In the data rows, zero lies at 4.5, halfway between 4 and 5.
Here are some points, one per row:
[5 5 5 5 3 5 2 7 6 5 5 5 5 4 4 4 3 3 5 4 8 7 3 3 5 2 5 6 2 4 5 2]
[5 5 6 8 8 3 3 5 3 6 1 7 5 7 5 7 3 4 8 8 2 4 7 3 4 5 3 5 4 7 4 1]
[5 6 4 3 5 3 4 4 5 4 4 5 7 3 5 5 5 2 4 1 1 6 7 3 2 6 5 1 7 6 3 6]
[3 5 3 3 7 4 7 2 6 3 5 6 6 5 1 4 4 7 4 6 6 3 2 7 5 7 5 8 5 7 5 3]
[3 5 6 2 7 4 4 6 4 3 6 4 6 5 4 5 4 6 4 1 2 5 3 4 3 5 5 4 4 4 6 4]
[6 2 4 4 7 7 2 4 2 3 7 2 7 7 5 3 8 3 6 3 5 2 5 6 4 4 3 7 5 5 7 4]
[1 5 3 4 2 5 6 5 5 6 4 7 3 3 3 3 5 4 7 2 2 6 2 3 5 3 4 3 6 5 6 3]
[3 7 5 1 2 3 6 3 2 5 6 3 4 5 6 3 3 6 3 6 1 3 9 6 7 4 8 6 8 4 5 4]
[4 3 4 4 6 7 5 4 5 6 3 4 4 5 2 3 2 3 5 6 7 2 6 4 3 3 6 4 3 5 4 7]
[4 4 2 2 3 3 5 6 4 6 1 5 3 3 6 5 7 5 5 2 2 4 5 4 4 5 5 4 0 2 6 7]
[4 5 5 6 5 1 6 1 4 3 5 3 3 5 5 4 3 1 5 3 5 5 4 7 6 3 2 5 4 4 2 6]
[5 5 3 7 3 4 6 8 2 6 2 6 3 4 3 5 5 5 5 5 4 5 4 8 7 6 4 4 3 7 1 5]
[4 4 4 4 7 6 5 5 5 3 2 3 3 2 5 3 6 6 4 0 6 4 5 6 5 4 4 4 8 6 4 2]
[6 4 6 3 5 4 3 2 6 5 5 4 3 0 5 5 6 2 3 2 6 4 6 3 3 5 3 4 3 4 5 3]
[3 4 4 5 1 6 5 5 4 3 1 3 1 6 5 5 5 4 3 3 3 1 3 5 3 7 7 5 7 6 3 5]
[3 0 1 5 5 1 4 5 5 2 6 3 0 5 4 6 5 7 3 5 7 5 5 4 5 1 3 5 3 2 4 5]
[6 5 6 4 4 4 3 6 1 4 5 4 9 5 5 8 5 7 7 3 8 2 5 3 4 3 3 4 3 3 2 7]
[4 4 5 4 4 2 6 3 3 7 4 7 5 8 6 6 4 7 4 4 7 6 4 4 5 6 5 6 5 4 6 6]
[4 2 5 4 5 2 6 3 5 9 5 3 5 3 8 3 0 7 5 6 8 4 6 6 4 5 4 4 2 7 7 7]
[6 5 6 1 0 5 5 9 9 2 5 5 5 4 5 6 6 3 3 2 3 5 9 5 3 4 6 2 3 6 8 7]
[5 5 1 2 4 4 4 6 3 4 7 6 4 4 5 2 4 4 6 3 5 5 3 7 4 5 4 7 8 4 3 5]
[4 3 6 6 7 4 3 4 5 4 2 4 5 4 2 2 4 4 7 6 7 3 5 6 6 1 7 5 5 2 7 5]
[8 6 4 4 1 6 6 7 7 0 4 8 3 5 1 6 5 4 6 1 2 4 7 4 7 3 3 5 2 6 6 5]
[5 2 7 4 5 6 4 4 4 4 6 3 2 4 4 5 5 2 5 5 4 5 6 8 6 7 4 7 5 7 6 3]
[8 6 2 5 7 5 7 5 7 4 5 7 3 4 0 5 6 5 2 4 8 3 2 3 6 5 7 4 7 6 2 7]
[3 2 5 4 4 6 3 5 5 2 3 4 3 8 6 7 5 4 3 6 7 8 3 5 2 5 6 4 6 4 7 6]
[3 3 3 7 4 6 4 1 5 2 4 4 7 1 6 6 2 3 5 6 6 2 2 3 4 4 4 4 2 6 7 4]
[3 5 6 5 2 4 4 7 4 6 7 4 5 4 2 4 4 7 2 7 4 3 4 3 5 2 1 2 2 4 3 3]
[7 2 5 5 5 2 2 3 6 8 5 5 4 5 3 4 3 6 5 6 5 4 4 0 2 3 3 5 3 4 5 5]
[2 5 7 4 7 3 7 4 4 6 3 6 5 4 3 6 9 3 5 4 2 5 5 7 3 3 7 4 3 6 4 4]
[6 5 7 3 5 4 3 5 5 6 4 2 2 2 6 5 5 6 4 6 3 7 3 3 4 4 6 6 1 4 5 5]
[6 7 3 7 4 7 7 5 5 5 5 2 5 3 5 4 4 1 3 6 6 6 4 8 3 7 4 6 3 4 6 6]
[8 4 6 7 3 2 4 2 1 3 9 7 7 5 5 4 3 4 4 5 5 6 3 4 4 3 7 2 4 6 6 7]
[7 4 4 2 5 3 5 4 7 5 3 1 5 4 3 6 3 8 7 5 2 2 4 4 5 2 9 3 3 6 3 2]
[3 6 3 3 4 4 1 3 4 3 4 4 3 6 8 5 6 2 5 5 4 4 2 6 8 4 3 4 7 2 2 5]
[4 8 6 5 3 5 5 5 5 9 5 7 3 7 2 2 5 5 4 3 5 5 6 4 4 4 3 4 4 3 5 4]
[5 5 5 6 8 2 4 5 9 4 5 5 8 5 5 4 4 1 7 7 6 1 5 3 3 5 5 6 4 7 4 6]
[5 3 2 7 7 6 2 3 3 4 7 0 6 5 3 7 6 3 3 5 6 2 5 2 5 6 7 6 5 5 7 6]
[5 6 7 4 4 4 7 4 6 2 3 4 3 4 4 5 5 3 6 5 6 6 3 3 8 4 4 3 5 4 6 3]
[4 6 3 5 5 6 5 5 2 2 5 6 4 0 2 4 4 4 4 5 3 5 6 5 4 6 5 5 9 1 5 5]
[5 7 6 3 7 6 9 7 5 3 7 0 4 8 5 4 3 3 5 2 6 4 5 8 3 4 6 4 8 4 2 4]
[3 3 7 7 5 6 5 3 7 5 5 4 8 6 3 6 6 4 4 5 7 3 6 3 6 5 8 5 6 3 5 5]
[1 3 6 0 5 5 6 5 4 9 5 5 6 4 4 6 3 5 5 4 4 5 4 6 8 7 3 5 5 5 3 7]
[6 6 3 6 4 4 4 5 5 5 3 3 5 3 4 5 3 6 3 4 3 7 3 3 6 6 1 5 2 4 5 4]
[3 9 2 5 4 7 6 5 6 5 7 3 4 4 7 6 9 3 4 4 5 6 6 5 4 4 5 3 5 4 3 3]
[3 7 6 6 9 7 4 3 5 3 6 5 1 5 5 2 4 5 7 4 3 4 5 8 3 8 5 5 2 2 6 5]
[4 7 5 6 2 4 6 6 5 4 5 3 4 6 3 7 7 5 9 4 3 3 3 6 1 4 5 7 6 4 1 5]
[5 5 2 6 5 2 5 5 6 5 2 5 9 5 7 1 5 3 1 5 2 5 5 5 4 3 5 6 6 4 3 5]
[7 6 4 3 6 6 4 2 4 8 5 2 5 7 5 5 5 2 4 5 6 5 4 3 6 6 4 6 5 4 6 6]
[6 4 4 2 3 4 3 4 4 4 4 8 7 2 6 3 4 3 4 7 6 5 4 4 4 4 4 5 1 5 4 1]
[6 3 2 5 4 3 1 4 6 6 5 7 4 6 4 8 2 4 4 5 0 5 2 6 4 2 2 6 4 2 5 3]
[4 4 6 7 4 3 7 8 5 5 6 3 3 6 6 0 5 4 6 4 6 4 2 2 5 5 5 6 5 6 7 6]
[6 4 6 4 3 5 2 3 6 6 3 4 5 4 5 5 1 6 7 4 6 7 4 3 6 5 6 5 3 2 2 2]
[6 3 4 4 5 3 1 6 5 5 5 6 4 4 3 4 2 2 7 5 4 4 4 3 3 9 4 1 5 5 5 3]
[6 4 4 8 5 3 2 4 4 5 6 4 4 5 2 5 6 6 2 6 6 4 3 4 5 4 5 2 4 7 5 3]
[6 4 4 6 5 9 3 2 4 2 7 5 5 4 7 3 3 4 7 5 4 5 3 5 6 3 4 6 5 6 4 8]
[3 4 3 6 6 5 4 4 2 6 3 3 4 5 5 4 2 6 3 6 3 5 4 7 3 6 4 0 5 3 2 2]
[6 2 5 3 3 7 0 3 3 4 6 8 6 4 6 0 6 5 3 3 4 7 5 6 6 6 4 4 6 5 2 7]
[5 8 3 1 3 5 7 5 2 5 2 7 4 3 5 5 7 7 5 4 2 5 4 7 7 4 2 1 6 6 8 4]
[1 4 4 8 8 7 6 6 3 5 8 2 4 3 5 4 6 5 5 5 8 5 5 2 3 6 6 9 5 3 4 2]
[5 5 7 5 4 5 3 6 6 2 5 4 4 5 3 5 2 7 3 6 3 4 4 2 6 5 2 4 6 5 5 5]
[4 3 5 2 4 6 2 8 5 6 3 5 5 2 5 4 3 6 3 7 3 9 3 5 3 3 1 5 3 6 6 5]
[5 2 5 6 6 6 7 5 5 6 6 3 6 4 6 3 6 5 5 4 3 6 5 5 6 4 6 4 7 2 4 7]
[6 5 7 5 4 3 3 5 3 4 3 4 3 4 3 7 5 6 7 8 3 5 3 2 2 0 3 5 4 6 5 5]
[5 6 6 4 6 2 6 1 5 3 4 4 5 4 2 5 3 7 3 5 6 5 7 3 5 5 3 6 4 6 3 4]
[3 5 6 5 3 5 2 4 5 3 4 3 6 6 5 4 5 3 4 6 5 4 5 6 3 6 6 4 4 3 5 5]
[2 5 3 3 2 5 7 3 4 5 5 4 4 5 4 3 7 5 6 5 4 7 7 4 3 7 4 5 8 5 4 1]
[4 3 3 4 3 1 3 3 5 3 4 5 2 2 3 4 5 5 5 7 5 2 6 4 2 3 3 2 5 4 5 5]
[6 9 5 1 3 4 5 5 5 5 4 6 3 4 9 9 6 6 2 5 6 2 6 4 6 2 5 6 4 4 1 4]
[8 4 4 5 6 6 8 3 2 5 5 3 5 4 6 4 4 6 4 2 7 4 7 6 4 4 5 7 8 3 6 5]
[2 5 6 5 5 3 3 6 7 4 2 3 5 4 6 5 6 5 3 2 7 5 5 6 7 3 5 3 4 4 5 3]
[7 3 3 5 5 6 8 1 7 4 5 2 5 6 4 3 7 5 5 7 4 8 7 5 6 8 2 4 7 1 7 5]
[4 6 8 5 4 6 4 8 3 6 4 5 3 2 9 8 4 4 2 4 3 3 3 5 6 4 6 4 7 3 3 4]
[2 6 2 6 0 3 2 2 5 5 6 4 3 4 3 6 5 9 3 3 5 5 4 6 2 6 5 6 4 6 3 5]
[3 3 4 4 4 6 4 4 5 5 6 9 5 5 3 5 2 4 6 3 3 6 3 4 4 2 2 0 4 3 6 4]
[2 5 3 3 6 3 6 6 0 3 3 4 4 8 4 2 3 3 3 7 5 5 5 2 7 7 5 4 1 4 2 5]
[4 1 8 2 4 1 5 4 4 5 3 6 4 4 2 5 5 3 5 6 5 4 0 2 4 3 4 4 2 3 6 1]
[3 3 4 6 4 9 5 4 3 3 2 3 4 6 7 4 3 3 4 0 1 8 7 3 3 1 6 6 5 7 3 4]
[6 4 6 6 3 6 5 4 4 6 5 6 5 6 7 2 7 6 1 5 3 3 3 4 3 5 4 4 5 5 4 4]
[5 3 4 6 2 5 8 4 5 4 3 6 5 5 7 5 4 6 6 4 3 3 5 3 5 7 2 5 3 2 3 4]
There is one direction along which these points spread out most. Take the direction at right angles to it along which they spread out most. Go by this last direction. How many in every 100 of the points above lie lower along it than each point below? Answers are rounded to whole numbers. More than half of the points above lie lower than the first one.
[2 6 2 6 0 3 2 2 5 5 6 4 3 4 3 6 5 9 3 3 5 5 4 6 2 6 5 6 4 6 3 5] -> 34
[5 5 3 7 3 4 6 8 2 6 2 6 3 4 3 5 5 5 5 5 4 5 4 8 7 6 4 4 3 7 1 5] -> 10
[4 3 6 6 7 4 3 4 5 4 2 4 5 4 2 2 4 4 7 6 7 3 5 6 6 1 7 5 5 2 7 5] -> 94
[7 4 4 2 5 3 5 4 7 5 3 1 5 4 3 6 3 8 7 5 2 2 4 4 5 2 9 3 3 6 3 2] -> 46
[3 9 2 5 4 7 6 5 6 5 7 3 4 4 7 6 9 3 4 4 5 6 6 5 4 4 5 3 5 4 3 3] -> 13
[6 3 4 4 5 3 1 6 5 5 5 6 4 4 3 4 2 2 7 5 4 4 4 3 3 9 4 1 5 5 5 3] -> 59
[6 4 4 2 3 4 3 4 4 4 4 8 7 2 6 3 4 3 4 7 6 5 4 4 4 4 4 5 1 5 4 1] -> 49
[4 4 4 4 7 6 5 5 5 3 2 3 3 2 5 3 6 6 4 0 6 4 5 6 5 4 4 4 8 6 4 2] -> 25
[3 3 3 7 4 6 4 1 5 2 4 4 7 1 6 6 2 3 5 6 6 2 2 3 4 4 4 4 2 6 7 4] -> 93
[5 6 7 4 4 4 7 4 6 2 3 4 3 4 4 5 5 3 6 5 6 6 3 3 8 4 4 3 5 4 6 3] -> 41
[4 7 5 6 2 4 6 6 5 4 5 3 4 6 3 7 7 5 9 4 3 3 3 6 1 4 5 7 6 4 1 5] -> 26
[5 6 6 4 6 2 6 1 5 3 4 4 5 4 2 5 3 7 3 5 6 5 7 3 5 5 3 6 4 6 3 4] -> 78
